[[136 127 134 129 134 137]
 [134 127 133 128 134 135]
 [135 127 134 128 135 137]
 [108 144 118 119 129 108]
 [146 114 137 136 127 147]
 [153 108 138 139 125 151]
 [104 148 119 118 131 105]
 [142 114 130 125 123 126]
 [114 141 126 131 133 130]]
:
[[153 108 138 139 125 151]
 [146 114 137 136 127 147]
 [142 114 130 125 123 126]
 [136 127 134 129 134 137]
 [135 127 134 128 135 137]
 [134 127 133 128 134 135]
 [114 141 126 131 133 130]
 [108 144 118 119 129 108]
 [104 148 119 118 131 105]]

[[126 124 123 126 146 119 142 136 141]
 [151 124 124 128 140 126 113 116 147]
 [128 136 102 127 135 137 112 105 143]]
:
[[151 124 124 128 140 126 113 116 147]
 [128 136 102 127 135 137 112 105 143]
 [126 124 123 126 146 119 142 136 141]]

[[111 117 124 113 116]
 [124 106 123 123 107]
 [141 138 102 128 127]]
:
[[141 138 102 128 127]
 [124 106 123 123 107]
 [111 117 124 113 116]]

[[148 121 147]
 [137 110 124]
 [134 112 121]
 [138 106 121]
 [143 133 152]
 [115 128 110]
 [112 133 110]
 [118 156 140]]
:
[[148 121 147]
 [143 133 152]
 [138 106 121]
 [137 110 124]
 [134 112 121]
 [118 156 140]
 [115 128 110]
 [112 133 110]]

[[129 143 131 140 136 135 142]
 [117 118 134 140 133 150 139]
 [119 132 133 142 129 132 146]
 [133 130 132 127 111 116 110]
 [131 133 122 129 134 125 137]]
:
[[133 130 132 127 111 116 110]
 [131 133 122 129 134 125 137]
 [129 143 131 140 136 135 142]
 [119 132 133 142 129 132 146]
 [117 118 134 140 133 150 139]]

[[150 140 131]
 [117 111 113]
 [111 125 113]
 [125 121 133]
 [130 143 149]
 [133 132 144]
 [123 137 124]
 [142 124 144]]
:
[[150 140 131]
 [142 124 144]
 [133 132 144]
 [130 143 149]
 [125 121 133]
 [123 137 124]
 [117 111 113]
 [111 125 113]]

[[124 130 132 132 150 115 119 122]
 [125 126 128 132 131 114 119 132]
 [117 131 132 133 134 124 132 126]]
:
[[125 126 128 132 131 114 119 132]
 [124 130 132 132 150 115 119 122]
 [117 131 132 133 134 124 132 126]]
---
[[139 119]
 [114 133]
 [110 149]]
:
[119 114]

[[151 131]
 [151 130]
 [151 124]
 [152 126]
 [152 128]]
:
[131 151]

[[100 128]
 [110 106]]
:
[128 110]

[[144  99 120]
 [146 106 121]
 [123 117 115]
 [135 119 148]]
:
[120 106 123]

[[139 135]
 [123 127]
 [103 120]]
:
[135 123]

[[127 111 140]
 [126 150 129]
 [129 108 141]]
:
[140 150 129]

[[156 114 131 112]
 [128 152 138 107]]
:
[112 138]

[[102 107]
 [133 152]]
:
[107 133]

[[125 127 134 123 133]
 [107 131 127 117 121]
 [130 122 121 125 131]]
:
[133 117 121]
---
[[153 114]
 [148 145]
 [141 144]
 [132 141]
 [137 142]
 [121 133]
 [128 135]
 [139 143]
 [148 147]]
:
[[148 147]
 [148 145]
 [141 144]
 [139 143]
 [137 142]
 [132 141]
 [128 135]
 [121 133]
 [153 114]]

[[122 139 132]
 [126 118 128]
 [130 120 125]
 [105 117 116]
 [124 128 117]
 [142 112 117]
 [118 129 124]
 [143 127 122]
 [137 145 136]]
:
[[137 145 136]
 [122 139 132]
 [118 129 124]
 [124 128 117]
 [143 127 122]
 [130 120 125]
 [126 118 128]
 [105 117 116]
 [142 112 117]]

[[134 112]
 [130 137]
 [147 150]
 [112 120]]
:
[[147 150]
 [130 137]
 [112 120]
 [134 112]]

[[121 132 127 127 127 142 148 136 133]
 [118 144 138 126 135 131 140 127 124]
 [129 127 124 127 126 130 114 123 105]
 [125 137 133 126 134 121 117 120 110]]
:
[[118 144 138 126 135 131 140 127 124]
 [125 137 133 126 134 121 117 120 110]
 [121 132 127 127 127 142 148 136 133]
 [129 127 124 127 126 130 114 123 105]]

[[109 119 129 131 134 114 139 126 124 143 135 125 125 102]
 [127 129 126 123 125 127 123 139 119 106 126 139 113 136]
 [123 113 127 130 121 132 117 131 141 145 125 148 133 130]]
:
[[127 129 126 123 125 127 123 139 119 106 126 139 113 136]
 [109 119 129 131 134 114 139 126 124 143 135 125 125 102]
 [123 113 127 130 121 132 117 131 141 145 125 148 133 130]]

[[130 122 136 125 114 132 126 127 134 117 120]
 [126 127 133 116 147 149 128 129 137 131 138]
 [153 138 131 125 118 132 113 140 102 140 135]]
:
[[153 138 131 125 118 132 113 140 102 140 135]
 [126 127 133 116 147 149 128 129 137 131 138]
 [130 122 136 125 114 132 126 127 134 117 120]]
